In the data rows, the value 128 means zero.
The rows of a group all lie on one hidden flat surface, such as a line or a plane, and each surface passes through zero.
Each row in order, then its group:
[160 107 147 144 155 156 141 157  91 143  78  75 105 198 124 175 157 135
  89 130 190 116 115 161] j913
[114 140  65 176 168 148 145  49 162 141 162 103 160 153  80 102 111 152
 101 141 115  99 120 148] j534
[159 102 178 138 123  70 132 173  85 126 107 152 136 156 168 118  82 122
  95 167 178  78 142  94] j394
[122 155 147 153 171 171 134 155 110 144  96  64 128 147 108 196 151 171
 112  89 189 122 110 186] j913
[134 196 123 155 117 213 120  84 152 126 153 108 100 114  77 155 151 167
 134 100 100 142 100 174] j481
[ 65 156 148  80 181 108 128 119 143 170 118 122 165 116 119 165 114 160
 160  71 134 113 173 172] j481
[118 104 109 107  99  85 144 104 132  98 170 175 139  92 122  55 112  96
 144 172  78 161 128  74] j913
[172  86  79 111  80 119 122 147 121 105 138 120  95 150 132  86 136  66
 129 187  82 155 109  57] j394
[142  68 126 104 114  61 126 193  80  90 105 146 118 144 149  77 130  80
 141 173 133 109 143  65] j481
[146 171 117 167 106 204 116  82 144 118 159 116  77 135  65 123 147 134
 134 120  95 120  73 136] j481
[ 83 179 158  98 148 158 133 114 165 138 131 126 148 107 114 176 133 174
 143  58 129 175 129 200] j534
[101 182 126 138 168 176 137  72 169 147 141 116 146 124  86 162 133 181
 117  78 125 135 121 191] j534
[159  82 110 140 113 110 125 186  88 110 102 120  99 185 173  88 125  76
  95 186 154 115 119  76] j913
[ 77 193 170 114 157 142 128  95 150 142 135 119 134  77 122 195 162 175
 160  63 142 157 144 184] j534
[ 92 195 130 110 167 142 131  73 161 157 137 132 159 105 121 185 137 166
 132  54 142 131 146 201] j481
[117  93 170 151 135  83 140 149  80 130  96 150 144 153 170 142 100 142
  94 137 192  71 161 109] j394
[118 147 177 160 143 112 145 123  95 143 106 137 163 132 143 152 118 186
  98 101 187  80 146 160] j394
[111 193 136 151 149 190 140  69 151 171 138 105 120 118 112 164 131 190
 134  85 109 142 124 178] j481
[136  80 110 112  81  73 116 156 106  98 144 156 135 117 148  70  97  97
 136 184 100 129 140  73] j913
[135 138 180 166 140 102 146 137  78 136  95 139 153 131 167 144  92 177
 108 121 209  51 142 124] j394
[174  48 115 128  96  86 113 149 103  98  94 145 100 165 156  83 112  84
  95 183 126 123 129  57] j534
[ 90 154 110 119  95 100 139  58 160 120 182 169 134  84 111  89 115 118
 169 111  72 161 140 127] j913
[188  74 145 131  88 102 123 185  94  82 119 136 115 141 154  73 119  84
 121 195 124 113 117  62] j534
[ 92 156 107 110 114 109 132  75 173 120 173 177 145  76 124  82  94 140
 174 128  52 150 129 122] j913
[141 117  67 104  97 167 101 132 156 103 155  92 105 112 101 122 159  88
 146 159  42 192 115 107] j394
[151  86 186  82  83  86 112 189  78  77 106 156 107 133 161 112 144  97
 148 137 147 165 130 109] j534
[177  82  92 147 116  95 128 130 101 118 127 126 111 174 130  77 113  93
 104 198 108 103 129  74] j534
[ 81 201 160  94 147 150 125 113 130 144 126 132 129  90  98 198 154 177
 143  70 146 154 144 186] j534
[ 70 180 130  95 183 132 137  89 162 156 130 134 145 100 144 161 118 157
 135  63 132 134 131 173] j481
[162  82  98 111  99 118 124 183 118 103 123 133 120 132 146  80 146  73
 119 183  94 133 118  73] j394
[ 64 156 147  72 203 134 145 106 149 166 129 149 165  98 125 156 131 160
 140  74 157 126 161 164] j481
[142  66 128 101 111  72 120 182  83 115 101 124 144 150 163  92 126  85
 120 185 134 120 158  69] j481
[161  65 102 117  95 101 110 161 116 100 122 135 116 137 142  84 134  71
 141 196 101 134 109  70] j394
[ 57 141 147  72 164  89 135 127 118 155  94 143 177 110 148 147 120 136
 138  93 134 126 161 157] j481
[187  95 109 185  69 135 124 157 124  85 132 112  94 133 139  97 120  84
 108 193 114 117 106  75] j481
[138 133  80 115 111 157 116 136 189 102 159 112 101 116 103 105 145 101
 173 142  41 190 111 130] j394
[165 169 110 177 108 191 114  99 148 120 186 116  68 133 106 112 119 119
 113 134  97 144  86 131] j481
[ 95 190 132 131 161 179 149  76 161 165 150 126 144  98  78 162 143 179
 151  76 121 137 131 185] j481
[148  64 121 103 121  72 134 159  81 101 100 139 123 148 159  93 119  90
 119 178 132 113 144  76] j481
[174 155 112 199  88 205 120 107 154 102 164 129  73 124  79 133 139 123
 117 145 115 139  79 104] j481
[119 140 106 112 110 106 133  65 164 109 164 179 153  85 133  62  78 104
 167 137  71 143 150  82] j913
[155  75  77 196 127 123 112  87 137 142 139 101 150 161 105  63  96 120
  98 191 109  72 109  83] j534
[145  89 143 148 126  82 122 184  69 111 105 138 126 153 172 106  97 128
 115 159 179  87 125 118] j394
[ 97 171  87 175 168 167 152  69 162 148 152 115 139 135  75 135 113 171
 123  97 133 114 125 176] j534
[ 81 175 142 120 183 147 148 101 161 169 129 125 145 100 107 154 126 186
 138  49 119 129 147 181] j481
[ 75 180 126 121 155 141 113  52 180 146 169 143 149  83  88 150 112 161
 162  83 119 132 136 178] j913
[116 154  77 167 146 156 134  45 154 131 137 108 158 137  83 123 115 173
  98 121  93 106 132 166] j534
[136 124  67  86  96 165 113 117 178 119 169 123 125 128 116 122 140  78
 159 165  62 175 113 103] j394
[192 113 122 175  64 166 102 138 111  87 147 127  89 132 114 104 132 117
 115 185 129 131  85  89] j481
[138 117  55 197 162 159 131  67 158 154 155  94 143 146  95 103 102 162
 100 142 110  87 130 158] j534
[ 75 206 144 109 153 144 126 101 159 167 133 143 146 117 100 166 124 160
 143  63 140 136 136 187] j481
[150 109 150 154 152 149 130 180  81 132  94  79 120 159 140 173 182 137
  98 132 172 112 113 148] j913
[ 83 203 144 120 141 146 140  83 161 136 167 156 156 107 104 149 123 151
 159  80 118 141 138 163] j913
[173  65  80 172 124 130 144 111 122 122 129 115 148 146 123  57  86 109
  82 188 110  90 127  83] j534
[113 137 175 164 158  99 152 140  83 140  82 139 142 131 157 137 101 176
 104 113 216  58 137 138] j394
[106 201 135 151 149 170 133  84 174 146 157 101 134 131  70 183 137 187
 115  71 126 136 101 180] j481
[102 183 179  76 144 132 114 132 139 136 131 130 123 107 148 173 160 153
 151  61 151 157 115 170] j534
[ 77 191 141 106 154 153 125  86 142 157 149 132 137 106 105 186 140 166
 137  71 154 160 123 183] j534
[ 90 188 119 160 152 193 126  77 168 149 154 111 116 104  95 178 143 152
 147  85 143 146 102 168] j481
[109  67 135  78 126  65 136 177  91 125  97 142 168 141 180  93 107  98
 125 155 125 112 181  85] j481
[ 86 156 120 112 128 132 125  75 166 136 175 174 157  64 100  93  93 134
 155  98  79 144 138 138] j913
[156  79 181 151 121  75 131 175  65 116  82 154 136 135 171 116  92 142
 107 131 198  67 143 100] j394
[ 99 171 179  91 146 142 131 134 141 130 144 137 133  82 121 184 145 148
 150  60 166 154 119 186] j534
[120 130 161 179 147 104 147 155  84 154  84 148 159 138 158 137  87 172
 115 111 202  67 141 136] j394
[ 96  90 138  58 156  59 144 168  89 157  87 152 165 129 162 106 120 101
 132 143 133 103 163  91] j481
[ 87 178 124 102 172 141 139  91 161 166 139 128 158 101 104 175 136 163
 132  65 156 130 141 195] j481
[ 97 145 176 175 150 110 139 137  92 157 116 129 156 120 147 157 106 178
 116  81 195  74 142 152] j394
[ 90 193 120 122 142 185 125  84 177 136 147 114 125 110  95 164 139 173
 150  72 115 138 115 193] j394
[ 86 181 137 139 174 154 138 107 143 164 111 119 145 114 110 188 120 189
 135  82 165  91 125 191] j394
[ 88 175 126 151 167 162 149  78 162 157 150 114 148 129 104 166 144 162
 143  65 134 127 125 186] j394
[ 66 181 116 120 117 126 155  59 170 142 167 160 137  75 121 121 130 127
 176  92  95 157 152 165] j913
[123 128  88  94 104 156 107  96 164  98 171 109 108 121 107 119 147  76
 169 131  42 163 102 104] j394
[164  79 134 133 114 119 122 190  92 119  85  92 113 185 154 131 167 107
  88 182 185 109 114 115] j913
[152  74  71 179 133 134 149 103 134 131 123 112 130 167 108  59  92 116
  78 187 107  81 119 101] j534
[122 105 172 164 147 103 141 156  68 136  76 133 158 145 159 137  76 176
 110 127 207  69 141 122] j394
[145  77 137 133 110  67 138 168  73 123  89 158 148 133 166 111  99 120
 125 148 155  83 136  93] j394
